128 stands for zero in the data rows.
Here is a table of points, one per row:
[117 117 129 134 134 143 115 181 111 156 109 202 133 104 123 147  84 184 139 170 103 158  91 131 125 126 123 137 124 171  96 115 184 170 120 148 152 105 130]
[113 179  89 162 204 171  69 107 195 150 109 125  99 200 149 182 236 106 133 168 100 110 205 164 228 103 104  89  95  49 130  87  60 142 148  85  72 203 150]
[ 95  78 148 168  77  93 105 161 119 127  93 129 123 122 134 163 100 124 107  81  82 141 158 120 165  66 125 178 186 137 109  88 167  88 150  92  99 158 102]
[ 50  95 160 172  74 102  85 158 100  70 151 120 122 149  90 126  56 104 101 159 103 147 125 150 149 145 117 130 141 106 161 150 111 114 148 173 136 115 145]
[ 94 118 120 100 144 115  77 155 144 149 159 149 171  85 130 118 102 119 130 123 119  87  91 129  92 201 134 107  90 100 114 179 146 139 135 218 153  70 135]
[113  86 165 134 147 199  57  89 116 119 127  61  90 169 130 108  30 160 117 169  81 152 108 165 189 123  95 153 145 193 161 236 188 156 116  76 160 127  94]
[101 150 147 158  25  73 164 175  83  96 110 145 130 160  86 176  86  89 110 134 184 191 138 109 124 110 110 156 189 149 113  65 109 141 164  95 131 144  80]
[162  87 177 118 179 163 110 149 159 183 194 149  96  44 188  97 204 170 183  78 142 181 120  17  70  68 218 139 201 132 106 108 105 107 109  16  92  92 174]
[ 67  60 105 114 129  71  48 190 165 145 124 170 160  89 125 144 131 122 143  81  67  41  63 120  86 166 156 114 112 112 123 149 178  81 157 221 125  75 128]
[126 171 112  92 154 130 125 159 150 181 160 165 144  57 165 163  90 137 131 119 141 160  87 124  97 178 148 125  96  98 114 148 169 180 151 183 142 103 148]
[199 106 152  97 205 152 147 143 149 161 159 182 110  55 171  14 255 171 206  99 120 122 125  72  43  64 212  99 195 135 112  56  65  67  27  68 120 104 195]
[111 164 146 127 124  88 119 153 164 121 124 103 145  59 155 101 112 126 131 106  71 111  75 171  86 162 120 115 112 119 135 118 176 149 127 185 148 132 118]
[209 121  51  28 139 152 168 104  62 195 101 179 139 157 163 161  34 122 122  60 190 153 176 127 162 130 159 183 159 174 115 160 175  72 115 120 160 148 119]
[ 97 122   9  90 213 175  67 145 225 204  73 214  31 246  86 255 237 114 154 194 141  85  36 145 180  58 131  93 128  79 182 147 122 154 177 108  62 146 105]
[111 176 168 136  72  87 152 118 143  88 124  49 113 113 122  98 115  62 101 108 124 148 119 177 113 102  97 138 193  93 160 110 106 132 109 118 134 167  80]
[122 111 191 113 165 186  65 121 160 146 180  94  90 117 126  61 173 117 160 160 145 152  99  99  94  88 141 115 220 123 135 172  69 149  66  38 138  87 104]
[154 136  89  65 151 169 177 115  87 174 195 191 126 107 131 159  71 123 111 135 225 188 139  90 118 157 173 140 110  76 136 186  97 137 128 177 136  84 195]
[136 225 187 205 116 126 118 122 123  72 182  62 157 159 160 121 167 132 160 160 178 193 205  70 141 225 121  84  59 160  98  73  55 196 210  30 123 157 146]
[136 151  95  67 157 146 145 117 111 149 176 165 157 105 118 103  98 107 119 150 180 119 119 140  96 194 140 103  87  74 135 185  94 140  98 230 164  78 170]
[125  24 179 131 133 202  93  54 158 165 119  36 116 128  91 129 142 158 100 136 131  82  85  73 132  56  78 178 158 177  94 255 190 178 109  32 109  62  16]
[108  98 127 122  91  85  92 155 114 117 106 123 130 138 139 123  85  94 125  70  95 117 144 148 142 115 140 152 187 138 139 113 146  59 131 128 134 152 108]
[175 166  82  59 124 150 203 103  89 169 128 174 157 138  95 138 114 100 108 149 235 136 142 123 106 141 111 135 127 110  97 148  95 157  89 166 159  99 105]
[158 125 106 103 134  72 125 143 135  72 132 116  71 168 162  92 164 109 195  59 106 116  90 130  87 136 216  94 169 169 228  81 100   9 148  93 123 172 181]
[197 218 108 127 197 160 178 143 111 139 101 189 106 102 198  86 124 193 162 159  72 195 168 201 160 118 145 108 106 149 133  28 138 138  73 130 153 211 214]
[ 83  54 163 229  37  69 173 141 122 113  96 110 150  80 118 212 132 150  63  65  91 132 179  63 162  49 110 201 118 110  72  71 187 115 204 106  43 145 112]
[171 172 102 123 173 168 137 112 125 158  70 131 124 127 178 145  71 189 127 143  65 149 138 198 191 132  96 144  81 185 116 121 225 171 121 124 152 189 123]
[ 65 106 154 162  81  91 103 138 134  91 148  92 109 125 118 133 104  71  90 104 100 140 151 149 153  97 128 145 175  55 165 127  95  86 140 148 101 149 140]
[176 143  65  33 169 142 156 120 117 177 104 191 167 122 109  90 137 119 142 136 165  63  97 160  81 160 122 107 115 131 106 155 130 123  55 213 181  87 109]
[140 143 145 146 132 127 148  86 146  50 170  49  66 182 118 120 165 134 164 148 154 139  61 101  93 165 161  83  89 167 226 161  94 129 185  75 113 130 159]
[178 153  93  57 138 166 160 100  95 187 129 147 121 139 150 149  73  96 108  99 196 179 178 134 160 102 136 170 184 112 118 153 121 119  97 101 144 149 113]
[ 82 154 174 172 110  94 122 158 159 104 153 101 132  50 147 115 114 131 114 128  73 149  99 149 104 143 122 120 110  85 136 108 148 162 143 174 121 130 151]
[ 66  93 169 185  85  88  96 181 132 106 130 138 149  88 114 138 110 146 119 133  80 126 105 112 113 134 119 134 120 130 105 108 159 141 158 158 119 102 125]
[141 180 125 127  72 131 234  85  97 129 144 110 120 135  98 173 113  66  60 133 230 198 193 122 153  78 100 167 160  46 124 114  61 157 125 117 102 156 117]
[133 197  84  51 150 126 125 162 123 157 152 183 133 118 136 136  66 100 145 149 170 154  73 170  91 205 145  99 120 109 154 155 128 157 120 210 184 109 143]
[141 147 150 131 127 106 175 106 153 111 116  78 137  52 146  76 129 141 111 105  72 101  91 174  91 122 110 128 105 116 141 126 174 140  95 180 136 138 127]
[115 121 139 138 127 135 130 162 106 130 136 170 130  94 130 130  69 173 129 158 107 164  97 132 120 145 134 133 108 151 123 133 171 157 129 165 149 106 157]
[115 149 137 201 140 197 155 100  68  85 110 147 112 182 100 128  57 188  84 255  90 190 198 201 240 118  64 130  58 130 133 125 122 188 105 156 141 170 186]
[ 85 116 137 127 111  66  76 179 152 112 131 123 150  81 148 112  98 118 142  83  64  90  74 149  87 179 146 114 120 130 143 128 176 101 153 196 145 114 129]
[164 153  60  43 173 141 152 122 135 187 113 185 142 111 135 126 129 108 128 117 151  94 112 168 110 137 135 120 125  89 125 146 133 118  78 204 153 119 132]
[103 138 170 169  60  79 153 139 123  85 112  84 132 109 115 116 112 103 103 111 108 142 131 145 118 103 102 147 163 125 129  88 133 128 132 122 124 152  95]
[ 95 140 170 173  78  98 176 139 118  63 124 111 118 109  79  89 121 128 107 181 105 137  85 167  95 112  95 115 128 116 154 102 113 156 101 177 139 122 131]
[ 47 129 185 217  76  79 147 156 154  76 160 110 148  61  90 127 163 118  87 162  97 125 118 121  99 125 100 113  89  40 117  92  95 170 150 200  91 103 156]
[147 210 100  75 142 148 161 123 149 199 131 155 156 102 124 156 152  77 105 144 206 145 147 140 117 126  94 129 146  55  77 123  90 197  94 148 139 124  83]
[173 126  63  43 145 156 139 135  79 182  92 214 141 175 109 130  90 114 137 138 183 122 143 150 137 121 128 141 173 157 105 138 124 103  69 145 176 118 101]
[136  91 102  85 101 106  92 144 117 165  71 138 143 156 130 148  95  97 127  67 123  96 138 138 145  97 119 170 204 170 101 130 174  78 117  98 143 141  46]
[162 147  68 125 201 142  71  79 158 138  96 101 148 206 180 126 212 104 148  84  92  48 247 156 218 154 129  97  76 106 120 101  86  55 143  97  98 205 149]
[ 95  67 220 170 119 207 110  30 174 134 174   0  97 104  96 128 143 123  64 154 145 136 115  79 148  53  68 174 154  93 122 255 132 211 123  32  83  81  50]
[181  85 113 138 199 188 156 100 114 145  81 164 106 111 155  91 130 233 137 152  40 114 136 164 168  71 130 140  89 180 125 118 197 114  68 130 128 152 181]
[ 67  61 154 206  52  83 119 176 114 111  80 157 147 133  79 176 138 135  96 130  95 114 153 100 153  62  94 166 157 133  74  68 147 119 153 117  90 125  87]
[171 199 100  73 129 125 218 119 118 151 147 153 138  84 131 132 110 117 120 131 197 161  97 136  75 158 135 122 106 101 132 129 124 170 112 184 153 116 141]
[148 157 130 168 175 159  74  71 133 110 138  69 177 192 161  96 197 118 138 130 125  83 255 118 205 190 103  92  51 121  86 117  58 115 149  76 113 168 144]
[138 153 128 158  97 113 224  99 135  37 170  82  18 190  90 193 154 147 152 169 196 197  11  79  79 129 179  96  88 165 255 139 102 153 227  73  85 135 181]
[161 147 160 146 112 120 151  76 112  45 169  40 141 187 104  78 170 137 170 148 194 104 103  68  71 226 135  75  55 214 157 161  82 144 177  73 147  94 121]
Along one direction, these points spread out more than along any other. How many in every 100 of the points above lie lower along it than each point below? Answers are rounded to whole numbers. More than half of the points above lie lower than the first one.
[ 82  60 147 177  87  74 126 149 128  86  99 130 161 102  88  99 151 139 110 118  61  51 114 134 106 113 109 127 108 124 112 104 149  90 119 196 115 103 125] 26
[ 79  91 142 132  97 102  12 199 127 155  84 150 149 150 135 149  76 110 143 101  80 119 134 138 158 123 112 155 207 179  84 114 178 108 139  90 152 133  49] 34
[163 102 102 100  90 158 199  72  65 136  91 128 119 186  82 142  84 100  74 132 190 142 188 142 178  55  93 184 181 129 122 151 111 104  81 105 131 146  87] 58
[162 139  97 155 191 166  67 101 121 134  96 134 171 215 156 114 198 148 160 142 109  75 255 127 216 169 109  95  63 163  72  88  86 102 135  73 122 173 140] 58
[130 121  75 131 160 163 177 107 176 121 115 150  18 206  72 242 201 166 148 205 167 139   0 103 117  75 146 100  89 142 219 157 135 178 190  91  72 122 142] 47
[137 129 181 139 177 173 111 187 134 155 202 213  91  84 140  75 220 162 194 179 167 212 127  46  70  77 199  97 207 110 106  61  23 140  71  45 116  85 202] 64
[ 96  69 132 110 104 102  75 134 111  93 120 107 113 158 114  82  78  88 124  97  83  91 119 172 136 117 138 137 193 132 178 162 126  41  98 154 150 130 119] 43
[144 137  93  89 156 126 190  83 141 144 166 119 143  58 150 124 118 117  89  89 134 102 126 144 108 154 148 128  59  37 154 177 135 114 122 240 114 113 193] 79
[ 93  79 148 186  59  65 136 144 131  99  59 108 152 122 100 134 151 117  94  90  64  73 152 143 145  63  85 161 156 132  94  67 161  90 128 132  98 155  72] 6
[199 107 132 101 143  92 106  98 127  88 130  57 186 153 157  57 181 168 216  57 143  25  84  50  39 255 167  80  44 255 118 157 168  88 182  74 165  83  94] 58
[152 143 143 173 136 112  61 121  98  95 146  94 221 183 170  98 164 145 176  97 145  88 250  55 157 255 135  90  30 209  53  95  93 105 204  64 139 132 137] 36
